128 stands for zero in the data rows.
Here are some points:
[ 51  93 165 104  99 129 144  87 120  94 154  96 150  82 109  84]
[173 120  75 140 138 133 126 174 139 137 130 162 100 145 131 136]
[ 87  57 168  96  90 138 189  35 125 106 122 206 141 157  93  71]
[130 165 221 115 171 141  57 109 105 165 161   3  76 103 165 131]
[ 90 140 145 113 142 127 159 132 114  96 112  91 138  82 132 115]
[117 117 114 112 144 134 136 157 130 106 112 113 110 105 134 103]
[147 103 102 132 120 163  85 155 147 169 156 155 111 178 124 123]
[180 156  88 125 140 129 122 175 148 150 108 160  81 145 141 142]
[158 128 121 148 114 160  74 131 149 177 149 146  96 179 136 131]
[127  78 114 134 139 129 140  96 107 142 205 150 143 124 107 122]
[104  86 127 113 132 144 202  88 127  79 142 183 120 116  81  90]
[ 97  59  92 122 110 140 167 132 143  77 122 186 129 121  97  73]
[ 75 100 205 102 114 136 138  56 105 107 160  96 111  94 122  75]
[ 63 104 142  96 123 135 138 141 127  76  87  78 130  77 123  69]
[115  46 116 148 115 156 124  92 134 128 207 162 129 136  77  96]
[146  82 124 142 125 162 101 110 133 154 190 161 106 161 106 115]
[  0  12 225  69  84 154 169  18  91  57 183  95 155  61  83   0]
[163 208  43 155 131 112 126 212 154 133  78 131 162 132 141 197]
[132 144 125 125 139 117 131 138 121 117  92 125 135 124 138 136]
[124 186 141 116 155 132 131 162 123 121  94  73 124  95 161 147]
[145 162 132 127 116 108 116 129 133 161  96 128 151 160 152 163]
[115 129  99 124 110 135 179 131 143  88 108 181 135 118 105 110]
[134 143 160 136 141 110 132 106 121 115 112 114 115 111 123 132]
[121  98  85 124 121 134 177 134 129  99 130 193 147 132 103 114]
[188 130  97 150 169 115 132 147 114 137 117 176 111 151 124 157]
[148 104 112 139 136 112 142 119 120 107 112 177 132 140 112 125]
[ 49  71 154  88 119 139 150 116 115  72 115  94 132  74 116  51]
[127 115 120 138 124 153  64 143 135 161 173 109 119 149 126 125]
[153 188 179 128 142 116 115 116 125 157  99  72 111 134 163 162]
[153 227  99 137 150 111 121 190 137 145  87  85 132 115 162 197]
[151 127 140 125 125 122 143  99 126 153 129 168 127 167 130 141]
[116 156 135 119 145 134 154 137 119 101 111 103 124  98 132 128]
[172 162  81 136 140 121 111 194 146 134  96 126 107 134 150 150]
[152 127 101 165 133 142  79 141 138 161 191 118 126 145 125 151]
[ 87  61 165 110 103 131 165  63 112 110 146 151 165 131 100  86]
[134 103 109 159 111 143  94 127 148 137 169 146 121 150 106 121]
[ 92 100 141 105 129 138 143 129 124  90 112 105 114  93 125  77]
[ 61 105  93 116  85 129 174 144 138  67  98 155 191 104 100 103]
[128  99 116 119 157 138 177 118 107 102 147 161 124 113 108 109]
[144 107  94 142 111 111 149 121 140 114 109 217 143 156 100 132]
[ 80 133 145 102 177 132 140 146  96  95 128  43 151  60 136 120]
[ 60  88 189  92 100 144 130  78 121 124 174 100 127 103 117  73]
[149 112 116 127 122 138 124 118 129 156 178 171 110 155 121 130]
[151 156 120 129 164 124 110 171 123 129 105  74  96 105 160 138]
[ 99  55 138 128 116 156 112  95 126 132 185 147 126 144  98  91]
[185 126  81 146 109 118 149 122 145 160 125 221 152 200 115 169]
[195 209  67 155 186 104 121 207 120 156 115  90 140 117 159 210]
[131 116 123 130  81 132 116 113 148 132 150 180 111 155 115 115]
[193 108  10 171 109 122 148 181 167 120 122 254 127 172  98 146]
[195 152 103 180 113 137  72 147 162 184 163 154  92 183 134 172]
[ 98  89 155 109  97 126 156  84 130 124 125 155 156 142 110 101]
[ 92  52 118 113 150 140 210  85  94  81 163 169 150  92  84  83]
[ 33   5 144 109  75 140 177  52 115  78 197 184 165 109  66  40]
[127 189 109 128 131 122 150 160 146 114  87 108 135 107 137 155]
[139 143 153 123 148 124 115 129 112 133 104 121 105 133 143 128]
[102 149 164  96 150 135 124 147 120 109  98  40 104  78 159  97]
[118 172 170 116 147 114 109 133 116 125  77  59 129 104 163 141]
[ 84  75 171 101 147 132 148  86 102  94 123 125 130  99 119  80]
[139 167 146 114 139 129  86 148 126 177 150  76 109 131 159 154]
[140 167 121 120 152 129 109 187 134 134  96  71  95 106 166 136]
[179 169 142 152 167 103 106 139 111 147 117 116 105 126 153 166]
[ 73 165 170  98 150 128 132 141 110  96  91  31 143  67 153 118]
[156 243  97 138 144 116 101 213 146 147  65  64 138 119 174 200]
[145 167  97 137 131 114 108 182 149 117  79 107 114 122 153 142]
[ 97 115 199 132 132 144  90  83 114 124 172  54 108 105 127  97]
[ 84 164 202 116 109 123 113  95 123 114 136  52 119  86 140 115]
[180 124 139 125 163 129 149 111 109 176 160 152 114 161 137 156]
[137 102 152 126 132 122 145  86 115 138 142 136 140 145 121 126]
[ 87 136 166 126  93 129 121  97 132 116 142 100 133 109 125 104]
[147 111  96 136 117 129 137 150 146 119 118 171 107 141 121 112]
[ 96  62 176 106 128 127 158  64  99 118 147 136 143 121 108  95]
[123 184 187 128 167 107 108 127 108 124  93  33 120  84 166 143]
[ 87  70 207 113 156 116 172  41  86  75 132 121 109  83  99  65]
[ 71 134 209 112 137 147  77 104 106 133 150   0 123  80 154 100]
[159  83 105 136  95 128 161  94 140 144 137 248 129 196 101 124]
[123 115 177 129 148 155  87  90 116 156 188  78  94 126 132 105]
[180 171 102 154 134 138  56 174 149 184 153  96 116 159 148 172]
[ 97 112 112 133 128 127 169 124 120  79 117 143 153  97 108 107]
[170 148 116 139 139 142 110 135 125 176 176 134 105 155 140 156]
[ 73  70 194 114 135 157 101  77 106 117 183  71 120  97 114  75]
[142 141 128 129 150 118 121 164 129 111  99  90 103 102 141 122]
[163 144 127 149 146 150  67 150 130 187 170  94 104 150 152 155]
[118 101 178 109 150 118 150  88 102 140 141 110 137 125 134 117]
[196 185 102 146 117 116 111 154 151 191 106 164 127 196 156 197]
[172 154  92 139 159 120 119 175 130 131 102 117 108 120 146 146]
[169 145  88 142 144 131 169 145 138 124 126 188 112 143 112 149]
[147 147 106 136 150 122 170 132 125 101 132 139 119 108 112 138]
[174 104 103 154 163 109 144 127 107 130 145 174 128 136 114 146]
[148 128  83 155 115 144  66 169 149 167 160 117 148 154 129 158]
[ 93 133 163 103 101 138 117 107 128 128 151  96 131 116 130 106]
[ 66 166 209 104 104 126  96 100 120 120 126  21 125  81 158 109]
[219 197 102 161 190 103  97 170 113 173 105 116 112 147 164 210]
[126 204 232 116 155 106 115  88 108 145  92  10 112 102 173 156]
[113  70 129 136 122 154 102 109 128 142 190 135 126 138 102 100]
[ 96 124 118 139 101 101 132 126 142  89  88 139 159 111 116 118]
[162 172 165 130 121 118 127 107 131 160  99 140 114 163 152 155]
[109  70  79 127 101 130 164 146 142  84 114 202 128 128 100  84]
[162 149  91 127 154 124  92 195 134 137 118  87 114 120 155 142]
Here are 16 more points, each followed by its number:
[125 118 204 108 165 120 150  69  83 138 147  88 126 116 142 121] 0
[107  22 126 118 119 134 176  76 118  85 142 222 130 137  70  73] 1
[ 99 139 160 111 130 133 116 113 119 135 160  71 129 100 139 124] 2
[128  87  95 126 133 132 148 151 126 102 112 157 120 124 118  99] 3
[164  80  49 139  97 136 156 160 161 120 117 255 103 182 100 104] 4
[149 113 117 125  95 117 158 102 150 147 115 205 136 180 107 143] 5
[151 216 113 122 148 126 115 189 134 140  74  80 116 122 171 168] 6
[ 70 175 180  78 142 137 136 139 111 104  73  40 133  76 163 114] 7
[ 95 146 193 103 143 136 114  98 111 144 164  54 112  91 143 119] 8
[162 163 216 113 162 120 130  88 100 170 129  84  94 136 165 149] 9
[137 139 109 139 135 112 122 143 128 117  94 139 145 130 129 145] 10
[171  91  46 172  94 149  75 168 159 166 169 212 131 196 103 148] 11
[124 150 130 143  89 144  80 137 160 153 113 122 127 160 135 135] 12
[103  89 164 108 113 140 147  72 122 122 176 139 116 122 105  91] 13
[122 148 130 131 123 121 108 132 121 143 153  93 142 114 145 143] 14
[ 80  98 153 116 141 128 203  84 106  69 134 136 128  80 102  92] 15
Which of these numbered points is nearest to each point below, ignoring the 2 directions in which the first points spread most? Its number follows each.
[ 97 146 223 104 131 133 120  68 105 124 160  53  90  93 147 100] > 13
[190 148 155 130 143 126 120 106 123 187 124 153  93 181 151 162] > 9
[ 17 129 179  78 119 132 171 115 110  57  76  49 174  47 135  80] > 7
[ 80 140 107  98 129 137 151 157 131 102  98  85 168  84 127 121] > 7
[136 117  90 145 130 104 128 143 130 110 109 163 162 133 116 145] > 10
[237 167 109 147 144 116 132 129 139 191 122 197 107 203 143 190] > 9
[121 106 155 110 140 144 119 108 112 154 179 109 112 128 132 115] > 8
[ 93 203 129  99 149 122 116 181 120 118  66  33 155  80 172 149] > 7
[170  84 128 134 152 123 167  85 105 152 164 199 126 168 109 142] > 0
[124  95 104 122 106 143 145 144 149 102 103 169 103 135 114  88] > 4
[ 69  58 135 103 130 135 162 118 108  72 130 112 141  77 109  60] > 3
[ 30  69 167 115  70 154 120  79 140  78 131 121 157 114  95  54] > 12
[148  60 127 136 124 120 174  66 109 137 170 219 142 161  97 120] > 0
[160 110  72 152 136 129 192 123 132  94 137 217 125 130  89 130] > 15
[102 106 184 125 146 153  92  90 109 141 182  52 114 102 130 104] > 8
[129 173 191 108 120 116 129  93 124 153  99  80 127 136 158 144] > 5
[121 138 173 120 166 118 130 103 106 115 110  91 104 100 141 122] > 1
[149 120  95 139 109 127 123 136 142 145 163 176 128 158 115 144] > 2
[156 154 188 114 138 126 133  90 115 166 112 116 100 157 160 137] > 9
[160  91  40 141 107 141 192 137 153 105 128 255 118 181  77 122] > 6
[149 150 101 147 133 109 110 152 134 123  90 132 143 133 134 153] > 10
[ 87 143 100 107 119 140 147 158 133  98  90 117 157 100 124 115] > 7
[ 51  30 142  93 130 148 169 111 111  60 144 120 137  74  94  43] > 3
[123 187  88 129 114 122 139 173 152 116  73 129 158 123 143 156] > 7
[ 96 110 186 110 150 119 138  86  98  99 112  99 114  93 129  95] > 1
[145 147  91 150 117 149  58 173 149 177 150 109 132 162 138 155] > 11
[106 150 208 120 131 123 122  83 120 124 152  53 100  90 141 115] > 13
[176 135 148 113 150 130 132 114 126 169 119 157 103 178 139 146] > 9
[ 93 122 128 131 128 109 119 131 113 104  98 106 169  98 130 126] > 10
[147 133  76 132 117 139 150 161 140 125 109 192 134 154 118 137] > 6
[141 175 171 135 166 106  97 136 112 131  92  56 104 105 163 147] > 1
[131 129 166 125 141 116 126 107 122 108 102 134 100 122 124 109] > 1
[158 141  69 156 110 116 118 150 137 152 168 162 152 149 119 175] > 14
[114 160 161 124 171 125 150 135 101 101 128  59 125  71 137 134] > 15
[177 179  60 151 125 126 136 178 163 131  96 177 125 154 128 170] > 6
[150 160 152 120 116 121 129 111 140 159  94 146 124 167 146 146] > 5
[207 254 115 126 166 122  71 223 152 176  59  62  63 143 197 187] > 4
[103  85 113 118  93 143 148 132 146  93 104 185 109 137 111  80] > 4
[ 78 121 188 113 107 153  84  97 136 130 137  80 101 122 132  86] > 12
[152 153  95 135 129 137 156 148 144 120 105 185 110 150 121 137] > 6
[242 196  41 184 133 137  30 221 174 219 152 148 102 214 157 219] > 11
[ 87 199 172  93 126 127 127 152 137 108  59  46 124  91 162 126] > 7
[136  49 141 111 135 133 177  69 106 139 167 199 137 157  97 103] > 0
[129  59 103 142  69 146 162  78 149 114 179 255 103 180  75  87] > 13
[132  13 125 113  98 144 191  53 125 118 156 255 122 190  71  74] > 9
[134 249 255 102 198 109  64 134  90 161  70   0  77  72 223 158] > 9
[143 105  56 156  85 126 129 140 152 140 171 204 153 159 101 148] > 14
[184 139 114 138 161 117 124 140 118 149 108 160 108 154 137 150] > 1
[156 199 159 127 126 100 102 133 139 165  81  87 134 152 165 176] > 5
[ 99 149 193 108 109 133 110  88 125 133 140  78 100 108 141 109] > 13
[ 90 144 220  94 122 137 121  73 111 128 160  67  90 101 138 100] > 13
[178 137 117 148 160 147  67 151 126 192 187 101 106 159 144 164] > 8
[153 159 102 139 155 120 109 194 124 129  99  85 114 109 160 147] > 3
[ 90 165 136 107 144 123 142 161 122  97  87  70 149  83 146 135] > 7
[131 133 119 128 121 137 117 153 146 111  85 130  96 127 132 105] > 4
[130  82 202 110 162 127 154  48  88 137 160 132 102 126 123  98] > 9
[ 64  15 147 120  89 175 119  76 117 110 192 153 139 140  85  51] > 11
[155  80  52 166  97 114 161 123 147  98 123 255 154 165  76 131] > 10
[101 147 143 123 153 121 164 124 111  86 118  90 138  74 123 121] > 15
[176 142  93 137 126 130 128 162 148 123 102 169  89 152 132 123] > 4
[ 86  89 165 102 120 142 133  85 114 124 178 118 124 113 115  89] > 8
[159 184 169 120 133 109 109 113 133 163  79 105 120 155 164 164] > 5
[173 111 115 141 143 116 151 106 120 156 141 183 136 170 118 154] > 0
[151 104  84 141 117 135 126 134 131 159 176 184 129 157 114 136] > 2
[207 168 142 138 193 114 110 138  99 198 142  99 115 154 171 191] > 0
[159 184 102 146 156  99  89 177 125 143  91  96 142 126 162 175] > 10
[ 87 164 157 117  77 131 104 117 151 124 124  86 136 117 139 120] > 12
[ 89  21  97 124 111 136 193 103 125  65 144 208 133 111  75  52] > 3
[ 93 109 102 137  76 122 122 119 147 116 147 151 159 128 109 122] > 14
[ 35 121 255  96 171 144  72  67  70 119 178   0 121  31 158  71] > 8
[156 139 125 136 114 104 153 107 134 155 110 176 152 169 127 162] > 5
[201 202 147 149 169 147  45 159 133 219 171  57  65 157 176 190] > 8
[ 91 141 143 117 128 131 157 127 125  93 107 111 123  96 122 112] > 6
[ 97 164 186 108 140 127 101 117 117 137 144  39 115  90 151 132] > 2
[173 166 145 142 168 102 122 130 105 162 130  97 135 131 160 188] > 0
[124 184 167 118 148 125  88 134 113 158 151  32 121 100 164 148] > 2
[112 113 124 115 131 143 158 128 122 107 117 144 134 125 120 110] > 6
[150 173 172 123 126 107 132 105 128 148 100 107 123 144 150 162] > 5
[124  39 146 118 127 130 183  57 113 125 171 206 138 151  82 100] > 0
[147 161 161 124 128 113 130 112 134 145  98 112 127 141 143 151] > 5
[162 172 125 133 165 119 159 139 122 120 108 117 109 110 138 151] > 15
[ 75 106 174  95 146 130 145 120 101  85 106  65 112  67 140  71] > 3
[156 141 133 143 163 114 127 125 111 129 114 129 111 124 133 146] > 1
[177 103 124 137 145 119 147 103 121 160 158 179 124 168 116 155] > 0
[ 82  65 120 115  63 139 145  92 147 109 158 198 143 148  89  84] > 12
[198 147  97 140 154 114 131 141 120 182 123 169 143 179 145 184] > 0
[124  74  90 150 110 154  92 138 140 152 178 153 139 158 104 122] > 11
[ 98  97 132 145 110 148  76 132 137 123 160  88 140 120 116 108] > 11
[143  88 128 143 135 154  96 111 125 157 194 131 115 146 113 120] > 8
[142 186 156 124 131 112 125 126 133 156  90 104 131 146 160 164] > 5
[105  84 122 105 133 134 153 137 120  99 127 126 127 100 118  90] > 3
[ 96 128 113 102 136 140 170 149 133 101 102 129 142 108 120 117] > 7
[180 143  44 167 141 100 124 177 139 132 102 185 151 154 123 175] > 10
[107 140 200 110 126 119 141  81 114 131 105  84 138 118 144 119] > 5
[140 118  93 143 121 113 130 139 133 121 103 175 141 144 117 144] > 10
[161 143  80 138 151 123 118 187 132 135 121 115 119 119 148 145] > 3
[132 112  86 136 138 124 130 176 130 114 119 119 134 117 134 123] > 3
[ 50  60 150 118 102 158  91 116 124 116 171  79 155 107 111  75] > 11
[ 74 150 175 107  86 130 112 106 140 118 121  76 131 105 137 105] > 12
[104 131 188 112 122 134 133 115 131  92  99  90  68  96 137  74] > 4
[ 58 155 240  90 130 131 103  77 106 119 146   5 106  64 151  91] > 13
[140 140 125 124 149 130 173 125 116 106 123 147 118 113 114 129] > 15
[112 129 148 125 168 125 161 121  96 102 138  83 128  76 130 126] > 15
[ 82 132 169  97 123 125 130 113 117 105  72 100 145 107 142  98] > 7
[177 199 132 138 141 111 112 153 138 175  91 110 134 164 162 193] > 5
[175 228 106 134 163 122 120 187 136 150  85  91 111 129 165 185] > 6
[ 90 141 182 107 128 131 108  97 114 135 161  58 131  99 140 122] > 2
[108 221 216 113 132 123  79 115 124 143 121   0  94  88 171 141] > 13
[ 66   7 127 108 108 154 234  51 113  44 162 244 129 111  52  37] > 15
[169 178 179 121 176 105 121 122 108 177 119  72 115 133 170 178] > 0
[134 149 133 123 157 132 168 123 107 113 126 129 114 103 130 131] > 15
[136 148  96 131 148 121 113 184 134 121  99  94 120 106 147 138] > 3
[151 109  40 154 116 122 115 176 136 153 178 178 174 153 113 166] > 14
[ 61  57 248  77 135 136 176  20  83 106 142  97 121 102 120  53] > 9
[114  50 169 117 127 124 183  46 110 108 163 176 137 134  87  87] > 0
[ 69  77 195 103 159 125 150  78  82  91 127  86 130  78 124  79] > 1
[130 132  94 139 141 104 124 151 125 120 100 130 156 122 130 148] > 10
[168  89  70 155 103 159  85 145 157 178 187 201 116 197 106 135] > 11
[ 80   0 115 135  58 170 160  56 147  87 180 255 125 169  44  41] > 12
[130  79 113 124 100 142 168 109 150  89 114 211  93 146  99  72] > 4
[159 252 128 133 152 112  49 195 128 196 121   0 140 108 206 211] > 14
[123 168  75 126 130 128 132 190 142 120  84 124 154 123 146 157] > 7
[ 84 120 175 101 157 138 172  97  99  82 125  88 118  75 121  96] > 15
[125 151 143 128 133 125  98 127 124 153 167  78 119 112 141 147] > 2
[153  97 135 125 135 125 156  98 113 153 139 176 134 159 122 134] > 0
[109 205 156 116 144 123 125 154 125 114  88  51 119  87 163 143] > 6
[103 140 207 123 154 143  71 104 106 146 166  18 107  94 148 114] > 8
[150 131 139 131 142 118 122 122 121 131 111 148 109 138 136 129] > 1
[112 203 123 123 126 116 138 167 134 108  69  74 143  91 158 158] > 7
[125 255 119 126 145 111 100 207 136 128  59  14 150  84 183 191] > 7
[128 169 157 121 106 113 116 120 143 151  86 112 141 152 154 149] > 5
[ 19  27 192 102 111 164 105  66 104  98 183  72 144  85 102  36] > 11
[121 176 148 133 154 100 116 141 127 102  80  59 150  84 142 156] > 10
[177 171 114 135 132 123 119 165 147 134  89 135  76 138 148 136] > 4
[117  84 156 141 136 147  97  94 109 135 182 100 115 120 111  99] > 8
[124 120 164 121 139 118 145  94 117 112 109 146 104 122 122 109] > 1
[203 224 179 131 189 103 106 130 109 192 103  57  98 144 189 200] > 9
[151 137  63 162  87 112 123 145 158 145 156 183 151 156 117 165] > 14
[101  37  97 148  69 160 113 114 151 126 181 206 141 165  77  84] > 11
[ 88 145 144 103 136 134 154 134 119  95 111  91 130  82 130 111] > 6
[126  86 142 118  98 128 161  86 133 136 124 192 136 172 113 110] > 5
[109  43 110 120  97 151 159  84 119 125 193 223 134 149  83  89] > 8
[ 79 108 230  93 159 121 143  63  85  88 120  61 110  74 132  75] > 1
[104 105 138 128 124 146  75 138 138 147 163  87 134 125 120 122] > 11
[111 154 188 104 163 119 105 124 100 131  94  68 110 107 159 117] > 1
[108 179 156 107 151 131 141 141 121 103  91  68 119  92 156 131] > 6
[ 54  49 181 101 112 147 147  56 104  96 199 114 138  92  88  54] > 2
[131 182 131 150 130 102 103 150 124 125  81  80 145 106 156 159] > 10
[ 88  93 161 108 143 139 192  84 105  72 126 144 117  94 101  78] > 15
[109  93 171 122 159 120 141  83  96 110 133 116 117 103 124  96] > 1
[ 74  52 168 116 122 159 120  71 113 117 196 112 126 112  94  64] > 8
[ 58 102 207  80  97 130 153  62 125 109  97 115 145 118 121  75] > 5
[115  73 114 128  72 128 180  77 141 119 124 249 153 177  87 107] > 5
[ 72  85 161 107 132 135 150 107 114  79 127  89 124  78 117  63] > 3
[202 195 137 133 169 109 111 148 119 194 113  93 118 160 174 197] > 0
[205 166  27 171 126 100 115 188 159 160  90 202 154 182 131 201] > 10
[ 80  84 221  89 125 131 169  40  98 120 140 120 132 125 124  80] > 9
[120 137 203 115 150 109 140  86 101 138 120  66 136 108 153 136] > 0
[ 99 157 156 120 121 123  99 128 122 139 148  46 142  95 150 135] > 14
[123 146 146 136 133 145  56 150 130 165 151  54 128 126 151 144] > 11
[161 183  88 136 117 124 105 193 154 136  79 123  91 141 154 146] > 4
[159 153 107 134  89 115 132 130 157 156  86 192 142 188 134 159] > 5
[191 175  73 153 118 125 108 161 147 188 157 175 118 183 141 191] > 8
[ 99 163 182  96 167 134 161 119 104  98 110  49 107  70 147 114] > 15
[181 212 101 135 128 128 138 168 145 145  91 157  99 159 154 168] > 6
[171 221 131 130 111 103  91 153 153 180  71  98 134 163 175 196] > 5
[ 67  96 149 109 153 130 182 107  94  76 145  88 153  58 107  95] > 15
[105 115 131 114 101 136 131 109 136 133 156 146 133 133 117 113] > 2
[127 135 107 143 107 122 108 141 133 146 157 122 147 129 129 147] > 14
[153 115  96 137  85 123 144 115 150 143 108 222 152 192 114 144] > 5
[130  89 107 134 112 133 147 102 129 126 185 186 132 137  94 120] > 2
[ 75  65 210 107 140 123 168  42  87  76 141 118 110  82 105  60] > 1
[104  88 157 124  97 117 160  59 127 113 124 179 153 147 103 106] > 5
[135 122 116 117 129 147 143 146 139 111 108 150  84 128 122  94] > 4
[132 159 128 146 121 146  49 157 148 168 140  70 121 139 151 147] > 11
[102  98 129 102 115 141 146 139 134  96 103 141 105 116 123  78] > 4
[105  70 153 123 126 121 160  82 115  92 123 185 125 127  97  83] > 1
[128  80 104 125  98 138 143 110 134 142 185 194 132 155 100 119] > 2
[137  46 103 130  72 135 177  77 139 124 141 255 147 203  84 102] > 5
[ 85 108 187 109 102 141 138  66 122 119 162 128 102 118 115  86] > 13
[160 123 118 147 134 124 137 121 127 129 115 191 111 159 123 134] > 1
[143  57 133 122 126 127 168  85 113 133 146 204 144 171 106 116] > 0
[139 219 141 119 160 119 122 178 135 126  86  36 130  95 163 169] > 6
[159 173 143 134 131 112 129 122 141 149 102 129 138 147 136 169] > 5
[161 150 147 132 118 118 142 101 136 147 111 153 122 167 136 146] > 5
[206 148  47 144 132 133 125 192 160 152 104 205  90 183 135 155] > 4
[110 135 107 129  84 148  70 166 167 153 124 121 133 163 128 130] > 12
[ 78  31 130 118  97 161 112  86 124 122 185 154 147 138  90  69] > 11
[130 230 160 110 174 126 110 173 116 135  80  21 116  85 180 163] > 6
[ 81 174 129 113 102 125  89 161 133 148 119  43 175 107 163 151] > 14
[136 145 115 125 119 130 163 133 135 109 122 153 120 123 120 131] > 6
[110  16  68 160  63 156 131  95 152 116 194 254 152 181  60  88] > 11
[125 122 138 131 111 135 114 111 132 138 175 117 125 128 120 127] > 2
[131 129  85 146  91 118 120 135 150 134 158 156 150 134 112 146] > 14
[153 147  65 141 124 124 109 169 137 164 154 142 154 150 134 172] > 14
[110  94 120 137 115 149  86 131 130 151 173 115 136 135 120 117] > 11
[224 126 110 148 178 113 137 125 108 188 156 179 105 178 137 180] > 0
[152 175  82 144 115 125 145 170 155 118  90 168 127 146 127 158] > 6
[ 99  11  51 126 101 142 179 133 135  71 150 244 135 130  69  66] > 3
[125 171 150 123 166 125 139 142 115 109 112  58 118  74 144 141] > 15
[138 197 120 143  99 123  82 156 150 161 117 100 121 140 157 168] > 12
[ 89  59 118 140  85 154 109 114 141 118 174 152 153 140  95  90] > 11
[121 115 132 121  94 120 154 100 143 131 102 184 148 156 118 131] > 5
[157 203 177 125 177 104 106 136 104 167 113  22 131 111 172 187] > 0
[119 132 152 135 103 153  78 118 147 149 142 105 114 151 132 115] > 12
[153 120 120 143 126 150  93 138 140 165 170 140 110 161 125 136] > 8
[ 64 105 232  82 122 118 148  53 104 105 117  73 134 100 137  84] > 5
[139 168 134 126 154 129 150 140 116 112 115 114 112 106 140 146] > 15
[200 129  95 135 141 113 146 131 128 182 147 195 131 187 129 184] > 0
[152  98  47 165  92 152  89 160 166 153 166 195 157 182 103 147] > 11
[ 82  93 169  99 104 127 156  78 123 122 111 144 147 138 124 100] > 5
[147 178 203 119 165 108 112 100 100 161 129  39 111 113 170 153] > 0
[135 178 184 109 144 113 113 126 115 160  98  60 134 131 168 156] > 5
[168 154  83 144 101 130 102 155 153 170 149 166 124 171 138 167] > 2
[135  95  80 152 101 114 147 131 139 106 106 216 152 150 102 128] > 10
[118  86 164 137 134 155  93 100 122 134 196 100  98 124 111 102] > 8
[169  82  16 168  83 127 142 149 159 149 184 255 160 189  81 158] > 14
[166 129 100 152 116 156  68 153 150 176 163 149 105 175 132 148] > 11
[224 238 111 146 154 100  83 187 146 219  78  99 125 189 192 236] > 5
[ 72 136 184 120  99 145  74 111 135 137 138  47 135 108 144 105] > 12
[ 87  98 220  87 152 129 152  59  89 130 133  80 127 111 139  94] > 0
[117 133 109 138 101 124 112 137 142 136 158 125 145 126 122 138] > 14
[104 121 162 110 110 123 143  95 119 139 113 129 153 140 136 123] > 5
[ 93 156 243 106 128 117 137  61 111 110 101  40 114  95 146 107] > 5
[124 138  55 145  71 120 113 163 163 143 142 169 173 155 116 157] > 14
[152  52  28 152 110 131 177 154 144  94 147 254 134 148  75 104] > 3
[ 79 124 182 113 139 108 126  97 110  81  98  64 143  73 129 104] > 10
[128 149 154 123 129 124 104 121 122 147 167  84 115 115 139 140] > 8
[124  93 100 130 123 125 155 144 128  93 115 149 129 111 115  96] > 3
[101  83 171 131 127 153 103  89 121 128 187 100 112 119 111  92] > 8
[ 89  51 160 117  93 124 187  46 118 104 139 202 154 142  91  83] > 5
[188  66  24 190  91 150 113 144 162 160 192 255 133 210  77 146] > 11
[119  63  57 147  71 137 142 121 149 129 190 228 165 169  81 120] > 14
[100  66 147 108  96 125 167  68 128 124 142 192 149 154  96  96] > 5
[207 250  95 145 134 117  73 220 165 162  59  83  87 154 184 184] > 4
[146 214 153 137 162  98  62 176 118 141  73   8 131 100 185 177] > 10
[ 93  63 111 137 100 157 109 117 134 127 185 152 147 143  93 102] > 11
[185 171 127 145 126 111 119 124 137 180 105 153 124 184 153 180] > 5
[136 147  88 121 109 136 108 189 153 125  73 149 107 139 148 125] > 4
[148  57  57 132 129 145 167 149 133 115 148 225 119 147  97 100] > 3
[118 150 129 150 123 132  79 138 136 143 148  59 151 113 133 147] > 14
[141 124  62 131 120 132 171 153 149 110 120 213 135 141 100 138] > 6
[115  76 135 126 126 130 147 102 120 104 123 184 125 136 105  89] > 1
[169  96  72 149 101 138 121 134 139 158 178 229 121 180 105 136] > 8
[166 130  69 148 137 112 128 158 134 131 102 197 143 161 120 158] > 10
[129 109 112 134  87 141 137 108 147 131 162 208 108 163 102 116] > 13
[171 152  66 155 119 110 109 166 144 144  93 186 145 167 132 173] > 10
[ 51 110 195 104 145 118 130  92  90  86 119  34 158  59 139  95] > 10
[100  66  79 136 112 152  87 146 132 145 179 138 170 147 104 116] > 11
[101  62 153 133 128 153 111  86 120 118 197 120 119 121  96  86] > 8
[104 153 109 122  79 127  96 147 154 136 125 117 151 135 134 134] > 12
[168 143  60 148  99 132 133 177 175 127 100 211  95 164 117 136] > 4
[119 171 137 130 139 109 105 157 125 121  80  77 152 108 155 152] > 10
[ 93 155 178 110 117 131  90 117 120 141 142  53 117 108 152 126] > 2
[ 76  73 195 112 124 125 161  52 104  75 125 140 118  98 101  57] > 1
[142 166  99 111 136 135 116 178 146 131  90 112  97 126 151 129] > 4
[ 74  51 122 121  85 142 152  90 129 101 178 169 164 122  84  86] > 14
[144 175  86 136 127 125 143 165 146 117  92 143 136 125 132 157] > 6
[143 138  98 133  93 130 110 139 150 153 134 178 128 168 128 142] > 12
[211 134  82 153 143 114 134 144 130 185 136 204 128 194 140 189] > 0
[152 105  74 140 132 140 185 130 127 106 141 222 121 140  99 123] > 15
[ 63 131 171 105  85 142 120  92 134 112 140  96 134 102 124  92] > 12
[120 133 163 117 163 115 118 124 101 122 110  87 124 105 146 125] > 1
[161 165  94 135 110 129 112 176 161 127  84 136 101 143 145 138] > 4
[149 170 117 144  74 122 109 131 170 151 126 165 106 166 129 156] > 12
[124 129 127 123 104 119 140 117 144 144 105 163 147 155 129 139] > 5
[129 141 139 129  79 137 119 110 154 139 138 160 107 152 124 123] > 12
[ 97 134 219  98 129 120 150  67 105 128 107  87 127 118 145 106] > 5
